Some points, each followed by its number:
[ 1.6 -0.9 -0.1  1.  -1.   0.7  0.6  0.8 -0.8 -0.8  1.8 -0.8 -0.6 -0.8
 -2.7  0.9] 0
[-0.7  1.5  0.6 -2.   1.1 -0.2  0.3  2.1  0.9 -1.6  0.1  1.4  0.5  0.6
  0.6  1. ] 1
[ 0.2  0.3  0.4  0.6 -0.1  0.9  1.  -0.2 -0.3  0.6 -1.  -0.3  0.6  0.6
  0.3  0.4] 2
[-0.1 -1.8 -0.1  0.5 -0.3  0.5  0.3  0.5 -0.7 -0.3 -0.1  0.   0.1  0.8
 -0.4 -2. ] 3
[-0.1  1.3  0.1  1.  -0.2  0.4  0.2  0.1  0.3  0.9 -0.5 -1.5 -0.2 -0.2
  0.8 -0.8] 4
[-1.2  0.9  0.9  0.   0.5  1.3 -1.  -0.1  0.7 -1.8  1.7 -0.6 -1.4 -0.7
  0.9 -0.6] 5
[ 1.5  0.8 -2.5 -3.3  1.2 -0.6 -2.3  2.  -0.5 -2.  -0.2  2.7  0.2  0.8
  0.3  3.9] 6
[ 2.3 -0.4  0.1  1.5 -0.4  0.3  1.1  1.3 -0.9 -0.9  1.4 -0.2  0.5 -0.4
 -3.   1.2] 7
[-0.3  0.4  0.4 -0.6 -0.8 -1.5 -1.6 -0.3  1.7 -0.2 -0.8  1.1  0.7 -0.1
  0.6 -0.2] 8
[ 0.5 -0.4  0.5 -0.5 -1.2 -0.8 -0.4 -0.1 -0.1 -0.6  1.   0.9  0.3 -1.9
 -1.1 -1. ] 9
[-0.8  0.2 -0.5 -0.4 -0.3 -0.4  0.6 -0.2 -0.5  1.5 -0.3 -0.2  1.2  0.5
  0.4 -0.9] 10
[ 0.9 -1.2  0.4  1.5 -1.7  1.  -0.6 -0.2 -1.   0.5  0.  -0.6 -1.3 -1.8
 -0.6 -0.9] 11
[-0.8 -1.2 -0.7  0.  -0.2 -0.3  0.8 -0.5 -0.5  1.5  0.  -0.5  0.5  0.6
  0.1 -1.3] 12
[-0.3  0.1  0.2  0.6  0.4 -0.8 -0.4  0.5  0.7 -0.4  0.8 -1.5 -1.4 -0.5
  0.4 -1.8] 13
[ 0.6  1.   1.4  0.2  0.2  1.5 -1.1 -1.2  1.1  0.3  1.5 -0.4 -2.6 -0.9
  0.3  0.4] 14
[-0.3  0.2 -0.4 -0.3  1.8 -0.9  0.6  1.2  0.6 -0.1 -0.9  0.6  1.3  1.
  0.6 -0.7] 15
[-2.3 -0.7 -0.2 -1.3  1.3  0.  -0.8 -0.4  0.5 -0.3 -0.1 -0.3 -1.7  1.
  0.9  0.1] 16
[-0.4  3.7 -0.8 -1.5  2.   0.1 -1.9  2.4  2.7 -1.4  3.1  3.4 -2.3  2.2
  0.9  4.3] 17
[-0.7  0.  -1.3 -1.4  1.4  0.3  1.4  0.7 -0.1  0.9 -1.7  1.1  0.6  1.1
  0.6 -0.4] 18
[ 2.3 -0.4  0.2  1.5 -0.6  0.7  1.   1.4 -1.2 -1.1  1.2 -0.2  0.8 -0.5
 -2.3  0.5] 19
[-0.1 -1.9 -2.   0.5 -1.   1.5 -0.2 -2.4 -0.3  0.5 -0.3 -1.2  1.1 -1.3
 -0.7  0.3] 20
[-0.3 -2.2 -1.7  0.4 -0.4  0.6  0.4 -0.6 -0.8  0.1 -0.8 -0.2 -0.5  0.7
 -0.7 -0.6] 21
[ 1.2  1.   1.6  1.  -0.1  1.1  1.3  0.9 -0.3  0.1 -0.5 -0.1  1.7  0.6
  0.3 -0.7] 22
[ 0.7  0.6 -2.6 -2.   1.9  0.2  0.6 -0.4  0.3  0.8  0.2  0.7 -0.1  2.2
  1.9  2.6] 23
[-1.1 -1.5 -0.3  1.3  0.2 -1.6  0.2 -1.1  0.4 -0.7 -0.8 -0.7 -0.6  0.
  0.7 -0.4] 24
[ 1.4 -0.2  0.5  0.1  0.9  0.   0.8  1.1 -0.5 -0.7 -0.2  1.   1.1  1.1
 -0.3  0.8] 25
[ 1.3  1.6  1.8  1.4 -0.8  1.8 -0.8 -1.2  0.6  0.2  1.5 -0.9 -1.7 -1.8
  0.5 -0.7] 26
[ 0.1  0.1 -1.  -0.5  2.  -0.2  1.   0.9  0.3 -0.1 -0.9  0.8  0.7  0.9
  0.4  0. ] 27
[ 0.   0.2  2.1  1.5 -0.6  0.2 -0.3 -1.5  0.8 -1.5  0.1 -0.9 -1.4 -0.8
  1.4 -0.9] 28
[-1.   0.2 -0.1 -1.1  0.4 -1.3 -1.4 -2.5  0.   1.5  0.5 -0.3 -2.3 -0.8
 -0.4  0.2] 29
[-0.7  0.5  0.8 -1.2  0.1 -0.5  0.6  0.7 -0.4  1.9  0.3  0.3  1.2  0.6
  1.  -1.3] 30
[-0.9 -1.9  0.5  0.5  1.3 -1.6 -0.8 -1.3  1.7 -1.8  1.6 -0.2 -4.1 -0.3
  0.5  0.6] 31
[-1.4 -0.8  1.1 -0.9 -0.4 -1.3 -1.2  0.1  0.4  0.4 -0.6 -0.1 -0.3  0.1
  0.2 -1. ] 32
[-0.6 -0.2 -1.6 -0.8 -0.1  0.2  1.   0.  -0.7  1.4 -1.1  0.  -0.3  0.3
  0.3 -0.5] 33
[ 0.  -0.9  0.5  0.3  0.7 -1.2 -0.1  0.3  0.  -0.6 -0.7  0.4  0.6  1.2
  0.4  0.2] 34
[-0.9  1.2  0.1  0.9 -0.3  0.2 -2.1 -1.6  1.4  0.3  0.1 -0.6 -0.6  0.2
  0.7 -1. ] 35
Which two points above are nearest to each new point? Their numbers follow each, nearest first.
[ 1.1  1.   1.9  1.1 -0.1  1.1  1.3  1.3 -0.4  0.2 -0.5 -0.1  1.7  0.7
  0.5 -1.2] 22 2
[ 0.8 -0.2 -0.8  1.8 -1.1 -0.3  0.1  0.6 -1.7  0.4  0.8 -2.2 -1.3 -1.6
  0.  -0.6] 11 13
[ 0.3  0.1  1.1  0.2  0.4  1.5 -1.1 -2.   1.1 -0.3  1.4 -0.2 -2.9 -0.7
 -0.9  1.4] 14 26
[-0.1  0.7 -0.2 -0.8 -1.3 -1.4 -1.2  0.4  1.6  0.2 -0.8  1.3  1.5  0.1
  0.7  0.4] 8 32
[ 1.3  0.   0.7  0.3  1.1  0.1  1.2  1.  -0.6 -0.4 -0.1  1.1  1.1  0.9
  0.1  0.6] 25 27
[-0.3  0.7  2.1  1.3 -0.8  1.  -0.6 -1.  -0.3 -1.  -0.1 -1.1  0.2 -0.8
  1.  -2.1] 28 4
[ 0.  -1.5 -1.4  0.4 -1.2  1.4 -0.3 -1.4 -0.3  0.9  0.  -1.3  1.1 -1.3
 -0.1 -0.7] 20 12
[-0.6  0.  -0.3 -0.7 -0.7 -1.6 -1.8 -0.8  1.7 -0.2 -1.3  1.1  0.6 -0.1
  0.2  0.3] 8 32
[-1.1 -0.6 -0.2  0.9  0.  -1.3 -0.8 -1.6  0.6 -1.1  0.9 -1.6 -3.6 -0.9
  1.2  0.3] 31 24
[ 0.8  0.8 -0.5  0.8 -0.8  1.4 -0.3 -0.9  0.4 -1.1  2.2 -0.2  0.2 -0.1
 -1.2  1.7] 0 7
[ 0.8 -0.6  1.   1.6 -1.3  0.8 -0.1 -0.8 -0.6  0.3  1.4 -0.4 -0.2 -2.5
 -1.6 -1.3] 11 9
[-0.3 -0.3 -0.1 -0.7 -0.4 -0.8 -0.9 -1.4  0.3 -0.4 -0.1  0.6 -0.8 -0.9
 -1.4 -0.2] 9 32
[ 1.2  0.2  0.4  0.2  1.  -0.2  1.1  1.4 -0.3  0.2 -0.1  0.9  1.   0.9
 -0.2  0.5] 25 27
[ 0.5 -0.7  0.7  1.4 -1.6  2.   0.1 -1.  -0.5  1.  -0.2 -1.5  0.7 -1.4
 -0.7 -0.8] 11 20
[-1.2 -0.2 -1.5 -1.2  1.1 -0.3  1.3  0.5  0.   1.1 -1.6  1.   0.3  1.
  0.4 -0.1] 18 33
[-0.7  0.6  2.5  0.6 -0.7  0.7  0.5 -0.5  0.4 -1.8  0.5 -1.2 -1.5 -1.5
  1.3 -0.6] 28 5
[-0.5 -1.8 -1.8  0.3 -0.7  0.5  0.  -0.2 -0.5  0.6 -0.4 -0.3 -0.7  0.6
 -0.2 -1.3] 21 12
[ 0.9 -1.3  0.6  1.2  0.8 -1.  -0.7 -0.1  0.4  0.2  1.  -0.3 -1.3 -0.2
  0.  -1.4] 13 3
[ 1.4  0.2  1.1  0.3  1.1  0.   1.2  1.3 -0.7 -0.5 -0.1  1.   1.4  0.9
 -0.2  0.4] 25 22
[ 1.2 -0.3  0.9  0.4  1.  -0.1  1.3  0.7 -0.7 -1.2  0.   1.   1.5  0.7
 -1.2  0.9] 25 34
[-1.3  1.2 -0.5  1.  -0.2  0.3 -1.8 -2.3  1.4  0.4 -0.7 -0.6 -0.5  0.
  1.  -0.3] 35 4
[-0.5  0.7  0.7 -1.3 -1.1 -1.4 -1.   0.8  1.6  0.7 -0.4  1.3  1.1 -0.3
  1.3 -0.2] 8 32
[-0.3  0.5 -0.2 -0.8 -1.2 -1.5 -1.   0.   1.4  0.2 -0.7  1.2  1.3 -0.2
  0.4  0.6] 8 32
